Read these off the table that follows. Counting starts at 1.
1) What is the entry in row 2 and column 1?
2) What is the smallest entry?
3) What is the entry in the top-left corner?
4) What is the entry just left of the smallest entry?
5) What is the entry just right of the smallest entry?
6) What is the entry just right of the largest entry?
7) What is the entry at row 3, column 1?
8) What is the entry directly above the smallest entry?
[[126 125 133 125 130 125 124 132 124 130]
 [128 129 128 129 127 128 129 130 130 129]
 [127 128 128 128 127 128 128 129 128 128]
 [137 128 128 127 138 135 127 122 125 121]
 [125 106 149 106 142 120 105 142 106 128]
 [128 114 143 114 140 123 113 136 112 128]
 [123 114 141 115 134 121 114 138 115 130]
 [150 125 121 123 145 148 128 111 126 106]]
1) 128
2) 105
3) 126
4) 120
5) 142
6) 125
7) 127
8) 127

Questions about the grid below. Counting starts at 1.
1) Which number is the entry at row 2, column 3?
2) Which number is the entry just right of the centre entry?
3) Which number is the entry at row 1, column 3?
4) Which number is the entry just left of the largest entry?
5) Which number is the top-left entry?
6) Which number is the bottom-right entry?
7) Which number is the entry in the top-right corner?
8) Which number is the entry in row 3 and column 3?
113  145  125  130  142  125  134  110  115  135  141
113  148  126  130  144  126  135  106  112  135  142
117  138  131  134  135  133  128  121  120  135  133
129  122  128  135  128  137  125  120  124  123  125
129  121  133  119  121  124  144  147  142  132  133
117  114  122  129  134  134  137  146  124  140  120
115  139  128  135  136  133  127  117  117  135  135
117  142  128  135  138  132  128  113  117  134  136
113  147  126  125  145  122  139  110  114  134  143
129  122  134  121  121  125  143  146  140  133  134
118  120  135  136  133  138  130  157  120  152  123
132  123  131  139  126  138  119  115  124  120  126
129  120  133  130  120  134  128  123  133  120  128
1) 126
2) 127
3) 125
4) 130
5) 113
6) 128
7) 141
8) 131

data = [132 133 151 139 152 146]
The second entry from the left? 133
The third-last entry: 139

arr = (149, 143, 151, 128, 109, 131, 119, 126, 138, 125, 132)
The entry just left of 131 -> 109
The entry just left of 128? 151

152  132  126  125  122  122  125  122  112  122  141  122
133  130  135  132  130  128  130  116  132  124  118  134
137  121  123  127  132  115  119  133  141  132  134  118
Report the first entry in the row that holds the smallest entry.
A: 152
Report the last entry of the smallest entry's row.
A: 122
The second entry on the diagonal from the top-right corner is 118
Report the smallest entry.
A: 112
The entry directly above 116: 122
The fifth entry in reading order -> 122
The bottom-right entry is 118
The third entry from the end, reading row by row: 132
Report the entry directly above 123.
A: 135
The entry just right of 152: 132
Report the second-last entry, reading row by row.
A: 134

M =
array([[146, 107, 127, 130, 133, 130, 134, 121, 123, 143, 130, 141, 142,
        123],
       [109, 150, 129, 127, 125, 125, 114, 136, 127, 119, 128, 121, 119,
        126],
       [125, 122, 131, 122, 114, 124, 113, 130, 124, 121, 130, 124, 123,
        147],
       [141, 111, 128, 129, 142, 130, 149, 124, 127, 132, 127, 131, 133,
        118]])
The second entry in reading order -> 107
The 1st entry in reading order is 146
The 5th entry in reading order?
Answer: 133
The second largest entry?
Answer: 149
The entry just left of the largest entry is 109
The entry just left of 149 is 130
The entry just right of 134?
Answer: 121
The entry just right of the largest entry -> 129
The maximum -> 150

[[130 131 121 118]
 [120 127 132 123]
 [132 127 114 138]
 [133 124 115 117]
 [134 128 121 135]
 [135 135 125 106]
 [130 120 135 111]
 [130 131 130 110]
 [126 130 118 135]
 [134 127 126 133]
 [127 126 122 123]
 [126 129 125 110]
 [127 127 131 120]
 [121 121 129 102]
 [125 126 133 125]]
Counting starts at 1.
The entry at row 1, column 1 -> 130
The bottom-left entry -> 125
The entry in the bottom-right corner is 125
Find the entry in row 3 and column 2.
A: 127
The entry directly above 122: 126
Find the entry in row 2 and column 1.
A: 120
Find the entry at row 3, column 1.
A: 132
Find the entry in the top-right corner.
A: 118
The largest entry is 138
The entry at row 2, column 2: 127
The entry directly below the largest entry -> 117
The entry in row 3 and column 3: 114
The entry just left of 117: 115
The entry in row 1 and column 2 is 131

m = [145 129 130 105 111 136 144]
Give the entry just left of 144.
A: 136
Give the third entry.
A: 130
Give the first entry from the right.
A: 144

a =
[[143 139 137 139 146 144 144 141 141 150 142 143 143 136 148]
 [143 141 143 136 141 140 146 143 142 140 142 139 141 139 143]
 [141 144 147 144 150 145 145 142 143 140 147 138 143 139 141]
 [143 139 137 141 143 144 146 146 147 147 152 144 148 135 139]
 [143 143 142 142 142 143 146 144 142 139 144 139 138 141 147]
 [136 139 144 147 139 140 139 152 144 139 148 142 142 155 144]
 [149 141 147 143 142 150 139 139 143 147 141 142 140 141 140]
 [145 141 149 141 142 139 144 142 143 138 142 147 144 137 148]]
Counting starts at 1.
The top-left entry?
Answer: 143
The entry at row 1, column 2?
Answer: 139
The entry in the top-right corner?
Answer: 148
The bottom entry of the column that holds the smallest entry?
Answer: 137
The entry at row 2, column 2?
Answer: 141
The entry in the bottom-left corner?
Answer: 145
The entry in row 3 and column 2: 144
The maximum: 155
The entry just left of 155 -> 142
The entry just right of 155?
Answer: 144
The entry directly above the smallest entry?
Answer: 139
The bottom-right entry is 148
The top entry of the column that holds the largest entry?
Answer: 136
The entry just right of the smallest entry is 139
The entry in row 3 and column 3?
Answer: 147
The entry in row 3 and column 1 is 141
The smallest entry: 135
The entry directly below the largest entry?
Answer: 141
The entry directly above the largest entry -> 141
The entry at row 1, column 3?
Answer: 137
The entry in row 2 and column 1?
Answer: 143

[136 114 134 139 154 117 115 128 130 142 139 114]
The first entry from the right -> 114
The 1st entry from the left: 136
The second entry: 114
The second entry from the right is 139

Read these off the row that follows.
1) Find the entry just left of 137.
2) Find the entry just left of 143.
3) Find the entry just right of 147.
[146 130 125 143 125 147 123 118 118 135 137 152]
1) 135
2) 125
3) 123

[[129, 129, 126, 143, 118, 133, 129, 102], [130, 133, 126, 137, 132, 127, 127, 119], [127, 129, 126, 117, 125, 130, 129, 127], [126, 131, 121, 124, 123, 126, 136, 127], [121, 118, 134, 131, 123, 131, 133, 112], [134, 129, 130, 129, 134, 124, 128, 122], [130, 125, 126, 115, 126, 132, 133, 127], [130, 129, 126, 133, 131, 132, 132, 128]]
Find the entry just left of the smallest entry.
A: 129
Find the entry just left of the largest entry.
A: 126
The smallest entry is 102
Find the entry just left of 115.
A: 126
The largest entry is 143
Find the entry just right of 117.
A: 125

Questions about the grid below. Counting starts at 1.
1) Which number is the entry in the top-right corner?
2) Which number is the entry in the top-left corner?
3) Which number is the entry in row 1 and column 3?
4) Which number is the entry at row 1, column 2?
5) Which number is the entry at row 2, column 1?
6) Which number is the entry in the bottom-right corner?
7) Which number is the entry at row 3, column 1?
[[118 125 137 139 136 138 129 137 110 134 123 136 131 137 138]
 [116 122 136 138 136 139 129 137 111 131 120 134 131 137 140]
 [114 122 138 141 138 141 129 139 107 132 119 136 132 139 142]
 [124 120 121 124 126 129 126 125 134 118 120 119 126 124 131]
 [125 130 135 134 132 132 129 133 117 135 129 136 130 134 131]
 [138 149 146 139 133 126 132 135 110 155 148 153 132 139 122]
 [127 124 124 125 126 127 127 126 133 122 125 123 127 125 128]
 [146 153 141 132 127 119 132 129 121 153 153 149 130 133 114]
 [146 148 133 126 124 117 131 125 132 144 149 140 128 127 113]
 [112 113 128 133 134 140 127 134 119 119 112 123 129 132 142]
 [146 138 119 115 117 112 128 116 150 127 141 122 124 117 111]
 [111 119 137 141 139 143 128 140 106 131 117 135 132 139 144]
 [106 106 125 133 134 143 125 134 120 112 104 117 129 131 146]]
1) 138
2) 118
3) 137
4) 125
5) 116
6) 146
7) 114
